A single turn carries every row of the set below to another of its rows. Some are shown first; where does it send the rows asked next?
V: [-17   6   3 -10   8  11  -6   2   7 -12  -2  24]
P: [-21   9  -5  -6   4   1  -5 -13  16  -9  -9  14]
T: [-23   5  -2  -9   1   3   6  -1  21 -10   6  21]
R: [-29  -8  -7  -7   3  -5   3   5  19  -6   5  11]
E: [-16  13  -4  -6   2   8  -1  -7  10  -5  -2  23]
U: [ -6 -11   9 -10  -8 -31  -1  20   7  -7   4  -8]
C: [-16  -1  24 -10   6 -28  11  12   5   0   3   4]
M: [ -8   3  26  -8   0 -19  15  17   4   0   6   6]
N: [  9  10  -2  -5 -12 -27 -20   0  -7  -3  -7   1]
Y: [ 15  13  -1  -9 -14 -16 -18   5 -12  -6  -5   4]
S: [ 15   7   4   0 -16 -10 -21   6  -4  -9  -7   5]
J: [ -6  -3  23   2  -1 -21   7  21   1   5  10  13]
K: [ -2  -2  20 -16  -6 -31   8  21   3  -5   6   1]
W: [ -2  -1 -19 -14  -9 -13 -24   4  -1 -11  -5   3]
F: [ 10   9 -12 -12 -13 -14 -22  -1  -4 -11  -3   9]

P turns into C
W turns into R
J turns into S
Now find these:
Y turns into E
T turns into K

